Each path is a new rotation, seen through one point. The rows after it are directions, each followed by how far the rotation turns it, in degrees a step (0 if it stays put).
Each turn is a multiple of 5 degrees from 10 to 175, or 0.
Each row of a path follows its step; steps can be skipped.
path 1
step 0: [ -3 -13 -14  -9   7  16  -4 -14   8   3 -21  -2   3  45 -20   2  -3 -14
  -4  -1   0  -5 -25  -3 -13  12  -9  11  -4 -28  -3  -2  -1]
step 1: [-23 -21  -1   9  13  -2   4  12  -3  15 -30 -13   3  17 -16   7 -32  -4
  -5   9  -9  -5 -15 -14  10   7   0  11  24  -7  -2  11  -7]
step 2: [  4   3  -9  11   5  -1  21  20   8  18 -39  19  10   4 -14  12  -4  -4
 -18  14  -8 -20   6 -16  24  -3   5   9  -9  -4  -1   1   7]
step 3: [  6  22  -3  -3 -12  20  13   2  -2  27 -30  24 -11   5  10  12  -4   0
 -13  -1 -14 -15  -5  -4 -16 -17  -3  14   9  -8  16   1 -22]
step 4: [ -3   4  16   2   8  16  23  -6 -12   2  -5  -1   5   7  14  11 -14 -10
 -26   7 -17   8  18 -11 -12 -19  25  -1   8 -13  12 -14 -27]
step 5: [  5  -9  -4   7 -13  11  17 -38 -14   0  -4  11   8   9 -12  -5 -14 -24
 -32  -2   1  -3  17   9   1  -1   8   2 -10 -15   8 -20  10]
step 6: [-21  -6  -4   1 -12  -3   0 -22 -18   6  -7  -5   7   6 -15 -24 -17  -6
 -15 -27  -8 -11 -13 -20 -22 -13   2  18   2 -17   0 -10  13]
step 7: [-15 -27   2  17  20  -5   7 -14   9  14  -7   8  26  -6   3 -13  -9   7
 -11 -16   3  -6  -2 -35  10 -12  -7   5   0 -25  -8   5  -7]
step 8: [ 10 -13 -12  27   3  -9  15   7  15   4 -26  28  -1  18   4 -11  -8  -1
 -11 -15  15 -10   0   7  -3 -12 -11  17 -10 -18 -23   6 -11]
step 9: [  6   5  -7  -3   5   6  18  10  17  17  -7  -2 -27  32   7   4 -11  -7
  -7 -23 -12  -8 -10  -8   1 -19  10   3  15 -16 -28  -5 -18]
step 10: [ 12   6   4   6  -5  18  28  -5   9 -11  -7  -1   6   5  -4   5 -25 -18
 -12   0 -10 -18  -8 -15  27   6   7 -14  16  -2 -17 -10 -30]
step 11: [ 13  22   5  -2  -6  16  26 -14  -5 -23 -16   9   2  21 -25   8  -3  -5
 -11  -1   1 -17 -19 -14  -4  12   8  21 -10 -15   4  -4  -1]
Speeds:
[  0   0   0   7   4  -2   9   1  -2 -13  -4   8   7  -4   0   2   7  -3
  -7   2   5   0   9  10  13   7   0   5  -3  -1  -4   1   5]	125
[-14   5   2  -5   4   2   1   1  -7  -2   1  -3  -8   0   6   3   6   3
   0 -10  -4   2  -3   5  -1   0  -1  13  14  -4  -1   4   2]	130
[ -4   3  -7   0  -9  -6   1   3  -1   5   3  -4  -5  -4  -6  -3  -6 -10
  -1  -2  -7  -6   2  -1  11   0   3  -4   6   7  -5  -6  14]	90
[ 6  8 -3 -5 -6  0  2  8 11  3  2  7  1 -2 17  3  1 -8  1  3  1  3  9  3
 -4 -8  3  0  7 -4 -7 -2 -4]	65
[ -9  -7 -11  -4  -4  -1  -3  10   5   6   1   5   5  -3  -1  -4  -6  12
  -3   7   5   6  -6  -1   3   1   2   8  -3  -7  -2   6   5]	60
[  5   7   3   1  -7   5   1   6   4  -3 -13 -10  -9   5  -1   1   2   0
   5  12  -1   0  -3  -4  10   7   1   1   3  -5   2   8  -3]	40
path 2
step 0: [ -1 -17  -3 -14  21   3  -4 -15   1 -10   7  21  -5  -4  10 -14  34   3
   7  -8  18   8 -16 -36 -11 -13  -7  -5 -20  11  -3 -13 -22]
step 1: [ 14 -15  14 -19 -17  -6  -2  21  -5  -1  -2   4  -5  22  10   6 -23   0
  13  48  -2  -8 -23  19  -6  19   3  -5  11   7  10  -1   8]
step 2: [  7   5   6   5 -10 -12  11 -13   1 -20 -10 -26   0   3  21  -8  14  -4
  -5 -11  15  32  -5   5  -7 -26  -4  -5 -42  -3  -8  -1 -16]
step 3: [ -6 -17  15  -3 -13  -3 -11 -12  -9  -1  14   9 -14  -3  10 -14 -14   8
  22  17 -21 -36   7  -2  13  26   9 -14 -10   5 -16 -22  -3]
step 4: [  8   9   8  15 -13 -16   9  -7 -21 -10  27  -8  30  12  19  10   2   3
 -22  -1  20  -4  -3   8 -18 -34  15   7   1  -2  22   1  -4]
step 5: [ 24  -6 -11   1 -16  21 -16 -27   4  -2  -9   9 -21   0  24 -10 -23   1
  17 -12   6 -14   6 -26  12   0 -22 -11   1   8 -12   0  15]
step 6: [  2  15  -7 -12  14  -8  -6  13 -23 -20  15  -2  28  24  20   2  17  17
  -9  -3   6  -3 -29  10  15   9  25   4  15  16 -14  -9  -5]
step 7: [ 15 -15 -16  18 -15   6  12 -19  17   1 -10 -32 -26  14  18   6  -7  -3
 -13   9 -18  -9  -4  -3 -11  -3 -23  29  -4   4   3  -1  20]
step 8: [  0  14  17 -20  17 -11  -3 -15  20   5  13  -9  24   5   2  -6  18   9
  24 -24  -1 -12   1  17   4  -4   1 -18   0  30 -29 -10  -5]
step 9: [  1  14  -5  25  10   0  -5   0 -28   5  -8 -23 -17  10   2  27 -13   4
  -8  32  -1 -24  14  -3 -30   3  -1   9  12   0 -11  -1  -3]
step 10: [ -4   8   2 -16  -8  14  -1 -37  -6 -18   2   6  10 -15  -7  -7  21 -24
  -6 -30  -8   6 -12   3 -18 -16 -16  -9   8  30   2  -2   8]
step 11: [ 23  -1  -2 -13  12 -16 -11  27 -18 -11  -7 -16  -2  -6  -4  17 -10  22
  13  10   5 -14   6  -7  -2  26 -22 -11  21  -6  -1 -26  19]
Speeds:
[  5   8  -2   5   2   1  -4  -1  -8   0  -7  -1  -4  -5   4  -3   7   2
   6   4   6   4   8   1   8   3   5  -2   1  -5 -17   8  -6]	115
[ 12  -7  -7  -6   7   2   1   6   9   0  -4   2   2   6   4  -3   7   2
  -1   2   3   2 -13  -7   7   4  -2  10   5  -2   0   6   1]	60
[ 10   3  -8   5  -8   4  -1  12   6  -2   4  -1 -14   0  -2   0  -5  -3
   5   5  -6  -9   6  -2   0   4  -6  -1   3   3   3  -2  -8]	175
[  6  -8   6   6   4  -6   4  -5   8  10   9  -2   6  -5  -4  -2   6   3
   3   2   1 -15   9  -2   0  -5   3   6  -1  -5  -1   2  -4]	80
[  1  -1  -8  -5  -6  -2   5   5  -6  -1  -8  -6   1   8   0   1   0   3
  -6  -6  -2  -2   8  -7 -14  -5   3   5  -7  -7   0  12  -2]	145
path 3
step 0: [ -2  -1  -3   0  17 -18  -6 -13   3  -9  15 -27  -4  14   1  32  28 -10
 -13  20   9  11 -23  -5 -30  -3 -15  13  17  -7   3 -10  22]
step 1: [ 17 -12  -2 -20  -4 -27  12 -18  -7  12 -13   8  -4  -2   9  20  -2  22
  11   6 -29 -11   0  23  13  -8 -27  -6   9  32  14  -4   9]
step 2: [  1   4  11  27  -9  11   9  -4   2  16  34  22  14  -8  21  -1   4   5
  24 -11 -27  16  -7   1   4  -1  13   3   4   8  10   2 -38]
step 3: [-23  -3  -5   3 -17   8   3  -1  16 -21  17 -10 -20 -10   8 -49  -2 -13
 -12   5   1   2  22  -6  15  -6  23  -8 -14   5  15  21  13]
step 4: [-17 -16   2  -8  29  17 -17  29  -9  -8  -8 -14  11  -8   0 -15 -21  -4
 -19  15  24  16 -28  -8  -1   2 -19  24   4   5  -6   9   5]
step 5: [-14  -8 -15  -1   8 -23   4   3 -18 -15 -44  13 -17   9  13  14  -2   6
 -15  -8 -15   1  -4  18 -12 -19  -5  -1  -1 -22 -28 -17  -7]
step 6: [ 13   7  -7   8  -7   2   4   5  12  13  -9  30  32 -18 -38  25   7  11
   1 -28   0  12  19   6  -2 -12  13  -9  -5  17 -17  -7  -2]
step 7: [-18  14  -4 -12  -5  16   6 -21  -9   9  27   9 -16   5  -8  18   3 -32
   3   5  26 -18  15 -12 -10  19  27 -23   0  11   5  -2 -16]
step 8: [ 18 -11  20 -10 -12   4  -7  17   7   9  -5  -6 -10  42 -16  -7   4 -22
  14  35  16  -6   2   8  13   5  -4  23   1   0  19  17  18]
step 9: [ 36 -12   0   7  22 -20  -3  -5 -21  19  10 -15 -17   6  31  -4  10  22
  -7  -1  -1  -6 -22   3 -14   0   9  25   8 -10 -18  10   9]
step 10: [  5 -17  10   9 -19 -23  -1   0  14  -8  20  10 -11 -15 -17 -15  -7  34
 -18 -19 -31 -15   7   2 -12  -1 -26  -5   2   8   3 -26  -3]
step 11: [-16  -7   6   4   7  23 -21 -26  10 -13  22  -6  30 -20  13  -3 -14 -19
  16 -28   3   0  11  25  -4   0 -11 -14   4   3  10   3 -17]
Speeds:
[ 6  2 10 -8 -3 -7 10  9 -2 12 -8 -6  1  0 12  0  2  0 -3  1 -3  6 -2  6
 -4 -2 -4 -2 -3  3 -8 -6 -2]	90
[  2   2 -10   0   9  -4   2  10   1  -5   0   1  -5  -3   1  -2  -2  -4
  12   2  -5  -6   2  -3 -14  -1  -6  10  -4   3  -4  -1   7]	80
[ 11  -1  -3 -12  -8   1  -6  -2   2  -2  -6  -2   8   4  -9  -5  -6  -1
   0  -6  -5   6   4   2   7   0  -5   7  -7   9   0   6   3]	155
[ -2   6  -4  -3   7   8   3   2  -3  -2  -9  10   4   4  -9   5   5  -3
  -5   3   5   0  -2   3  -1   4   3  -6 -16  -4  -8  -5   2]	45
[-3  3  2 -2  3  1  5  0  4  1 -2 -3  4  6  3 20  6 -4  1 -1 -5 -8  3 -9
  4 -7  3  2 -3 10  7  5 -2]	60
[  4  15  -3   3  -3   1   0   1   1   0  -9 -10   2  -3   2   0   0   5
   9  -3   1  -3   0 -13   8   8  -7  -5   0 -10   2  -3   1]	0
